grid =
142; 151; 167; 46
135; 150; 150; 88
113; 128; 96; 212
140; 194; 179; 51
Counting starts at 0.
The entry at row 1, column 0 is 135
The bottom-left entry: 140
The entry at row 2, column 2?
Answer: 96
The entry directly above 194?
Answer: 128
The entry in the top-right corner is 46
The entry in row 0 and column 2?
Answer: 167
The entry in the top-left corner is 142

112; 206; 186; 208; 95; 76; 55; 118; 174; 122; 86; 204; 95; 92; 179
158; 156; 99; 144; 144; 154; 120; 128; 155; 104; 139; 120; 153; 150; 120
115; 118; 145; 146; 137; 112; 131; 161; 128; 165; 110; 161; 174; 156; 148
Counting starts at 0.
Read off the entry in row 1 and column 0.
158
The entry just right of the smallest entry -> 118
The entry at row 2, column 0 -> 115
Read off the entry at row 0, column 2.
186
Read off the entry in row 0 and column 1.
206
The entry directly below the largest entry -> 144
Read off the entry in row 1 and column 1.
156
The entry in the top-left corner: 112
Read off the bottom-right entry.
148
The entry just right of the centre entry is 155
The bottom entry of the column that holds the largest entry is 146
Read off the maximum.
208
The bottom entry of the column that holds the smallest entry is 131
Read off the entry in row 1 and column 2.
99
The entry directly below the smallest entry: 120
The entry directly below 153 -> 174
The entry in row 2 and column 2: 145
Read off the centre entry.
128
Read off the entry just left of 165.
128

M =
167; 152; 184; 65; 80; 177
126; 170; 91; 123; 197; 171
148; 156; 128; 130; 129; 130
168; 152; 162; 108; 77; 125
Counting starts at 0.
The entry directly below 91 is 128
Find the top entry of the column that holds the largest entry.
Answer: 80
Find the entry just right of 123.
Answer: 197
The entry just left of the largest entry is 123
The minimum is 65
Find the entry at row 1, column 0.
Answer: 126
Find the entry at row 2, column 0.
Answer: 148
The entry just right of 108: 77
The entry just left of 91: 170
The top-left entry is 167

[[101 191 122 151]
 [136 153  90  94]
 [ 96  66 137 152]
 [181 148 157  58]
 [128 190 142 122]
 [108 182 146 148]
 [ 74  86 137 182]
 [113 193 110 132]
 [113 195 122 137]
 [157  70 144  77]
 [ 86 182 110 166]
 [ 70 107 144 190]
 [ 61 113 130 198]
 [130 195 130 118]
 [134 196 125 111]
 [182 145 157  56]]
Indices start at 0.
The entry in row 2 and column 0 is 96
The entry in row 1 and column 0 is 136
The top-right entry is 151
The entry in row 0 and column 0 is 101
The entry in row 1 and column 1 -> 153
The entry in the bottom-left corner?
Answer: 182
The entry in the bottom-right corner?
Answer: 56
The entry at row 0, column 2 is 122
The entry at row 0, column 1?
Answer: 191
The entry directly above the smallest entry: 111
The entry in row 2 and column 2 -> 137
The entry directly above 198: 190
The entry directly above 118 is 198
The entry at row 2, column 1: 66
The entry directly above 193: 86
The entry directly above 77 is 137
The entry just left of the largest entry: 130
The entry directly below the largest entry?
Answer: 118

A =
112	165	177	190	118	130
136	71	135	118	106	199
165	211	67	60	136	52
163	133	146	137	144	154
Counting starts at 0.
Read off the entry in row 0 and column 2.
177
Read off the entry directly above 211.
71
Read off the entry at row 2, column 2.
67
The entry in the top-right corner is 130
The entry in the bottom-right corner is 154
Read off the top-left entry.
112
The entry at row 2, column 0: 165

131; 126; 139; 106; 103; 148; 184; 79
126; 134; 132; 122; 130; 151; 194; 120
126; 141; 139; 133; 162; 131; 167; 167
148; 160; 86; 160; 152; 148; 137; 184
158; 141; 158; 109; 87; 125; 191; 114
138; 146; 117; 130; 178; 125; 130; 155
121; 139; 105; 163; 136; 144; 130; 184
124; 131; 94; 136; 98; 174; 164; 91
136; 134; 94; 125; 103; 164; 154; 79
166; 157; 136; 119; 141; 121; 167; 143
138; 142; 101; 133; 93; 178; 191; 97
104; 131; 86; 163; 119; 178; 150; 149
129; 147; 124; 130; 189; 141; 171; 155
146; 159; 124; 128; 184; 141; 194; 161
153; 152; 136; 117; 168; 121; 167; 138
141; 142; 75; 128; 125; 174; 157; 79
Which number is the second entry on the main diagonal?
A: 134
The entry just left of 114 is 191
Which number is the first entry on the main diagonal?
A: 131
The 5th entry, reading row by row is 103
The entry directly below 144 is 174
Which number is the bottom-left entry?
A: 141
The third entry on the main diagonal -> 139
The entry just left of the smallest entry -> 142
The smallest entry in the last row: 75
Which number is the fourth entry from the end, reading row by row?
A: 125
The last entry, reading row by row is 79
The fourth entry in reading order is 106
The fifth-last entry, reading row by row is 128
Which number is the top-right entry?
A: 79
The largest entry in the first column -> 166
Which number is the second entry on the diagonal from the top-right corner?
A: 194
Which number is the entry directly below 149?
A: 155
Which number is the top entry of the column that holds the smallest entry?
A: 139
The 2nd-last entry, reading row by row is 157
Which number is the entry directly above 189?
A: 119
The entry just left of 91: 164
The third entry on the diagonal from the top-right corner is 131
The entry directly above the smallest entry is 136
Which number is the entry just right of 101?
A: 133

W =
215; 51; 123; 120; 152; 153; 163; 159
170; 108; 114; 141; 119; 118; 142; 145
93; 171; 104; 149; 103; 75; 55; 106
124; 106; 144; 107; 184; 178; 98; 93
95; 188; 113; 162; 98; 101; 106; 107
99; 139; 132; 119; 140; 129; 92; 108
152; 119; 114; 139; 129; 118; 110; 127
112; 162; 112; 152; 115; 106; 90; 107
46; 116; 198; 46; 174; 200; 182; 131
132; 101; 156; 100; 145; 168; 188; 148
113; 148; 103; 136; 77; 47; 91; 151
160; 118; 114; 146; 129; 127; 124; 126
72; 173; 129; 124; 94; 89; 116; 132
The largest entry in the first row -> 215
Report the bottom entry of the column that holds the largest entry.
A: 72
Report the third entry on the diagonal from the top-right corner.
A: 75
The entry directly below 120: 141
The entry in the bottom-right corner -> 132
Report the third-last entry, reading row by row.
A: 89
The top-right entry is 159
The fifth-last entry, reading row by row -> 124
Report the second entry in reading order.
A: 51
Report the entry just left of 77.
A: 136
The smallest entry in the last column is 93
The 2nd largest entry is 200
The entry just right of 173 is 129
Report the entry just right of 156.
A: 100
Report the entry just left of 184.
A: 107
The entry directly below 99 is 152
Report the second entry on the diagonal from the top-right corner.
A: 142
Report the third entry, reading row by row.
A: 123
The second-last entry, reading row by row: 116
The entry directly below 141 is 149

126,131,114,129,147,149,98,105,137,104,136,159,158
123,133,120,126,143,150,107,108,137,104,126,131,155
126,125,119,123,124,142,91,120,135,112,132,134,155
129,125,101,121,121,126,97,119,145,108,136,129,162
131,140,119,123,133,144,87,107,125,105,133,117,150
126,128,117,131,115,152,92,107,134,107,140,154,158
128,124,101,130,115,140,98,107,145,105,145,150,166
128,129,100,120,132,124,104,116,146,105,131,105,162
127,137,110,118,124,131,107,113,139,103,123,170,155
123,134,116,126,124,149,113,104,141,101,126,111,157
126,126,122,122,128,142,90,122,133,113,130,181,153
126,132,108,117,134,128,110,118,144,105,122,158,157
135,136,104,115,122,120,81,119,131,109,135,175,154
130,137,104,122,120,132,102,107,139,101,132,113,158
126,131,114,129,131,149,98,105,137,104,136,122,158
127,136,112,131,125,152,103,95,137,99,138,200,159
Find the entry in the bottom-right corner.
A: 159
Find the top-left entry.
A: 126
The 2nd entry from the end, reading row by row is 200
Find the third smallest entry.
A: 90
The fifth-last entry, reading row by row: 137
Find the first entry in the row that holds the smallest entry.
A: 135
Find the smallest entry in the last column.
A: 150
The entry in the top-right corner is 158
The 3rd-last entry, reading row by row is 138
The second entry on the main diagonal is 133
The entry directly below the smallest entry is 102
The second smallest entry is 87
The fourth entry in reading order: 129
Find the entry just right of 109.
A: 135
The top entry of the column that holds the largest entry: 159
Find the bottom entry of the column that holds the smallest entry.
A: 103
Find the entry directly above the smallest entry.
A: 110
The second entry on the diagonal from the top-right corner is 131
Find the entry directly below 102.
A: 98
The entry just right of 100 is 120
Find the bottom-left entry.
A: 127
Find the fifth entry, reading row by row.
A: 147
Find the entry directly below 181.
A: 158
